(in the rows, 128 means zero)
One turn moves every row onto another: examples first, then more rows asked:
rase: [132 156 155  94 148 102 133 114 114 145 158 111 128]
bofid: [113 118 140  95 135 135  89 132 152 113 108 139  92]
zuto: [ 86 140 152 109 121 103 136  94 141 114  95 113 122]
ven: [126 147  88 130 145 106 116 124 116 127 102 148 127]
sabup: [127 153 107 104 144 131 110 117 153 126 166 131 120]
Repi: [130 145 148 132 140 122 101 109 122 124 178 137 121]
gerit: [126 119 127 125 143 140 122 132 134 108 149 146  77]
tupi: [ 92 113 151 128 127 123 100 119 150  92 116 121 132]
zamip: [143 152 169 139 131 116 131 107 120 156 151 122 105]
sud: [140 139 109 148 142 113 123 138 117 146  86 135 122]
narus: [147 146 152 128 154 123 121 132 126 140 122 135 168]
Fim: [100 110 152  91 121 121 101 121 136 124  92 123  98]
Fug: [128 143 111 125 161  96 110 129  96 123 115 140 134]
pir: [138 134 130 139 158 100 119 140  96 138 101 130 129]
gegaf: [126 153 110 122 128 126 129 105 140 142 106 139 163]
nit: [121 145 141 100 147 115 151 113 116 122 144 138  73]
vagap: [125 123 159 123 110 115 131 119 122 164 121  95 130]
medi: [107 133 161  78 136 108 116 115 128 130  98 126  90]
buso: [117 143 149  75 155 122 106 125 142 119 115 139  84]
fenus: [123 143 140 145  95 124 132  90 134 162 128 119 107]
vema: [107 135 115 136 105 125 102  90 134 129 156 135 123]
vepu: [120 172 161 109 149 115 144 109 156 117 111 125 101]
Nes: [149 154 138 134 135 128 137 125 141 154 102 135 153]
Bol: [123 119 110 135 105 146 108 123 159 143 129 115 123]
pusa: [101 113 149 112 114 106 145 104 100 130 124 122  89]
vozil: [105  92 137 132 112 130 117 126 119 114 132 129  94]
pivek: [125 143 123 116 144 115 111 116 123 124 126 139 176]
gep: [125 144 159 127 159 134 111 133 168  96 129 132 109]

pivek turns into narus
buso turns into medi
And these:
vema turns into Repi
vozil turns into gerit
tupi turns into gep
Fug turns into pir
vagap turns into Bol

One turn moves every row onto another: examples first, then more rows asked:
zoni: [103 128 126 134 120 132 109 133 118  77 131 151 128]
pide: [154 124 117 131 106 150 149 141 133 146 158 125 149]
sabat: [110 105 136 149 119 135  91 129 127 114 105 123 101]
Ravo: [133 137  84 141 119 131 118 156 142 119 116 129 144]
Leze: [114 138 166 135 133 127  95 120 103 119 109 147 129]
pibe: [123 105 124 158 137 148  95 112 136 105 118 131 101]
Mafi: [125 112  97 135 109 140 158 132 119 115 122 130  82]
Rosuf: [ 94 128 151 127 107 117 101 141 107  99 110 138 132]
puf: [ 99  94 133  95 129 165 143 138 123 118 124 129 125]
fekag: [109  98 148  95 146 170 138 123 117 132 117 134 122]
mugez: [125 136 147 136 143 140 103 114 113  92 132 161 130]
narel: [126 116 135 135 134 135 148 125 109 144 107 136  70]
pusu: [133 101 145 131 105 135 127 135 141 131 167 147 153]
Ras: [143 146 117 141 131 127 108 144 126 151  97 128 141]
per: [140 145 142 119 116 138 136 149 124 146 150 104 156]
luf: [113 113 116 129 103 128 148 138 109 141 103 122  80]
fiza: [111 101 122 153 119 139  99 127 134  97 114 128 102]
feg: [154 144 103 145 144 140 111 134 139 132 114 135 145]
paz: [126 139 108 137 110 119 111 163 132 139 102 123 146]
lib: [111 107 120 130 114 128 149 141 111 133 106 131  71]
pof: [124 100 153 124  98 125 126 139 137 138 155 142 155]
kug: [144 125 124 124  92 136 148 153 131 150 151 115 148]
sogo: [ 97 150 164 122 149 121 133 142 100 116 127 134 127]
Pamig: [137 140 130 119 110 137 138 154 130 137 160 108 158]
kan: [106 157 151 131 168 135 136 135 107 107 137 141 125]
dop: [141 142 120 147 167 133 148 141 144 134 141 144 103]
nusam: [ 96 148 139 129 154 130 140 143 112  92 145 136 128]
fonub: [ 90 147 147 128 141 119 137 151 108  99 133 130 123]
Vaz: [148 126 137 126  99 138 145 146 130 163 142 117 148]
San: [148 145 129 123 122 149 140 143 131 138 162 112 157]
nete: [164 128 133 130 107 152 149 137 132 157 151 122 148]
tedok: [130 111 115 140 141 146 153 120 118 128 122 144  72]
Nuvu: [139 119 128 132 126 136 148 120 105 153 102 130  78]
teze: [131 102 163 130 104 126 117 133 134 148 152 147 151]
lozir: [140 107 155 132 115 134 123 127 142 139 155 151 153]
rala: [115 133 101 136 137 116 151 165 148 112 145 132 104]
tos: [102 135 130 134 129 100 143 174 134 145 121 122 102]
Mipe: [108  96 131  96 143 173 142 126 122 120 124 136 124]
pubi: [120 107 141 154 130 139  88 116 128 116 108 128  98]
Neta: [145 148 139 121 122 142 136 147 125 151 151 113 156]
Loma: [130 139 147 141 157 114 136 148 130 161 117 130  99]
giru: [ 96  97 146  91 133 159 136 133 116 135 116 127 123]
Gasal: [142 120 108 133 134 152 155 116 116 123 119 140  81]
rofoz: [115 109 109 136 118 141 154 137 118 116 122 136  70]

tos turns into Loma
Neta turns into San
rofoz turns into lib
And these:
nusam turns into fonub
giru turns into fekag
mugez turns into zoni
pide turns into kug
Gasal turns into Mafi
pibe turns into fiza
Ras turns into feg

